[[136 115 118 114 119 157 156]
 [109 104 144 135 150 146 142]] => 136, 142

[119 152 115 132 132] => 119, 132

[134 112 125 151] => 134, 151

[118 119 128 136 148 153 130] => 118, 130

[146  98 108 110 130 136 126] => 146, 126

[120 119 154 105 140] => 120, 140

[151 102 113 104 107 129] => 151, 129

[[104 154 141 108]
 [141 130 123 122]
 [139 129 132 137]] => 104, 137

[[116 119 114 113]
 [120 122 118 118]
 [105 106 102 102]] => 116, 102
---
[[135, 151, 129, 129, 115, 126], [138, 98, 153, 124, 150, 137]] >> 98
[110, 128, 121, 156, 130, 111, 136] >> 128
[132, 135, 141, 116, 155, 121, 110] >> 135
[[126, 125, 131, 132, 130, 126, 128], [130, 148, 129, 101, 139, 132, 114]] >> 148
[[102, 150, 117, 136, 127, 146, 135], [148, 129, 139, 134, 149, 112, 108]] >> 129
[151, 113, 98, 142] >> 113
[128, 126, 129, 153, 124, 122, 154] >> 126
[130, 143, 129, 137, 107] >> 143
---
134	104	127	119	126 -> 126

135	121	122	133	99	119	124 -> 122

134	120	133	121	132	157	136 -> 133

141	151	153	145	139	143	121 -> 143

130	103	151	126	113	118	127 -> 126

115	149	102	107	121
116	151	107	113	111
114	155	100	117	118
-> 115

131	145	140	123	128
124	103	126	136	119
108	103	115	114	130
-> 124

121	147	130	127	108
125	117	151	136	126
110	114	108	106	129
-> 125
---
122  135  106  147  131 ans = 106, 147

125  117  157  136  124 ans = 157, 157

120  137  109  131  133
125  146  108  137  123
137  153  119  147  102
ans = 108, 153

134  123  139   99  126 ans = 139, 139

122  106  128  150  107 ans = 128, 150

101  141  148  108  140 ans = 148, 148

137  104  110  144  137  132  128
127  127  131  150  127  155  157
111  116  113  125  123  115  131
ans = 150, 157
---
[[128 118 131 134 144 125]
 [150 137 118 117 111 141]
 [108 151 122 135 122 109]] ans = 150

[[146 113 156 108 152]
 [134 149 104 127 157]] ans = 134

[[112 135 117 135]
 [126 132 131 107]] ans = 126

[[151 121 124 150]
 [133 121 117 133]] ans = 133

[[113 152 149 112 132]
 [125 129 123 133 128]
 [137 111 112 139 126]] ans = 125

[[122 143 142 133 138 130 118]
 [125 140 151 132 130 122 119]] ans = 125

[[102 145 125 144]
 [110 141 125 140]] ans = 110
---
Input:
[[121 121 129 126 130 133 132]
 [135 107 148 141 136 151 110]
 [137 129 116 130 134 125 121]]
Output: 148

Input:
[[100 139 140 101]
 [133 131 138 131]
 [119 129 124 121]]
Output: 138

Input:
[[122 136 138 116 131]
 [141 131 118 156 133]
 [128 130 129 132 130]]
Output: 118

Input:
[[132 129 123 127 124 128 133]
 [120 126 130 124 128 125 129]
 [122 137 102 129 120 127 120]]
Output: 130

Input:
[[130 133 132 129]
 [127 134 140 132]
 [129 105 137 123]]
Output: 140

Input:
[[119 120 130 141]
 [136 126 152 114]
 [138 129 127 125]]
Output: 152

Input:
[[122 132 143 117 132 138 137]
 [129 123 133 118 150 120 123]
 [129 124 114 112 116 141 136]]
Output: 133

Input:
[[103 121 121 117 142 142]
 [100 124 116 111 142 146]
 [116 120 128 126 137 135]]
Output: 116

Input:
[[122 150 134 132]
 [102 113 129 130]
 [127 141 131 130]]
Output: 129
---
[[130 148 134 117]
 [131 124 106 127]
 [132 133 140 154]] gives 106

[[106 149 131 135 133]
 [129 132 117 114 112]] gives 114

[[130 106 123 132]
 [140 141 129 124]
 [126 131 109 127]] gives 129

[[123 143 124 117]
 [131 113 138 126]
 [105 128 140 131]] gives 138

[[103 138 133 141 130 138]
 [104 138 132 142 128 138]] gives 128

[[102 116 128 118 117 136 125]
 [128 125 128 121 132 139 123]] gives 139

[[122 115 116 123 123 115 126]
 [150 140 133 152 151 141 118]
 [134 127 119 144 148 125 107]] gives 141

[[129 131 128 130 134 128]
 [141 107 129 140 106 141]] gives 106

[[150 130 113 136 131 122]
 [137 122 137 147 131 125]
 [138 112 125 127 124 125]] gives 131
---
[129 128 127 131 131 150] -> 129, 150

[[120 137 123 128 100]
 [112 133 113 158 126]] -> 120, 126

[[101 142 143 121 147 146]
 [126 123 134 121 152 133]] -> 101, 133

[[127 127 138 131]
 [130 131 104 118]
 [128 130 122 120]] -> 127, 120

[150 148 132 128] -> 150, 128

[[131 131 129 133 130]
 [126 143 139 152 114]] -> 131, 114

[[137 134 102 138 109 143]
 [133 136 142 132 137 109]] -> 137, 109

[147 123 139 126 136 107 120] -> 147, 120
---
[[154 151 153 103 109]
 [130 133 145 144 105]
 [145 118 131 133 131]] | 118

[141 147 135 153 137 135] | 147

[[137 132 149 121 127 119]
 [132 127 142 125 134 120]
 [141 127 126 125 128 120]] | 127

[115 141 141 118 150 125 114] | 141

[137 126 142 139 150] | 126

[139 129 139 125 157 130] | 129

[132 118 104 129] | 118

[141 150 153 125] | 150
---
[[141 153 105 128 157 146]
 [119 137 127 135 135 133]
 [132 105 126 120 113 126]] value 119

[[141 121 128 134 145]
 [139 130 132 133  99]] value 141

[[155 100 134 157 131 123 117]
 [151 131 129 144 142 136 114]] value 155

[[149 138 117 128 137 124 124]
 [120 126 130 127 121 124 132]] value 149

[[144 147 138 154 102]
 [127 121 134 107 103]] value 144

[[123 144 143 106]
 [124 139 125 143]] value 123

[[131 129 123 147 107]
 [123 123 122 128 133]] value 131

[[131 123 122 130 121 124]
 [120 137 115 153 139 126]
 [136 132 116 105 135 126]] value 120

[[122 134 138 138 103 136]
 [118 130 147 136 115 138]] value 122

[[117 127 154 136 127 139]
 [129 128 141 139 128 135]] value 117
---
[[128 126 119 126 137 124 130]
 [115 122 142 153 143 113 128]]	142

[[121 110 119 154 145 108]
 [115 120 124 113 144 123]
 [125 119 115 141 139 122]]	124

[[127 126 134 137 133]
 [131 139 127 107 100]]	127

[[120 125 130 113 126 117 118]
 [126 129 154 125 119 134 128]]	154

[[153 116 137 119]
 [129 131 122 134]
 [121 124 136 119]]	122

[[144 142 125 132 137 113]
 [108 113 113 152 124 113]]	113

[[111 128 116 127 150]
 [133 117 132 130 125]
 [125 114 134 137 130]]	132
---
Q: [138 106 131 145 115 156 126]
A: 145, 156

Q:
[[136 135 132 121 132]
 [130 123 106 110 104]
 [124 129 131 120 134]]
A: 106, 136

Q:
[[112 107 118 154 150 138 134]
 [142 151 132 104 106 126 119]
 [129 109 148 131 135 104 142]]
A: 104, 154

Q: [112 124  99 125 126]
A: 99, 126

Q: [129 131 129 153 136]
A: 129, 153

Q: [143 103 130 142 134 117 127]
A: 142, 143

Q: [117 100 129 130 141]
A: 129, 141
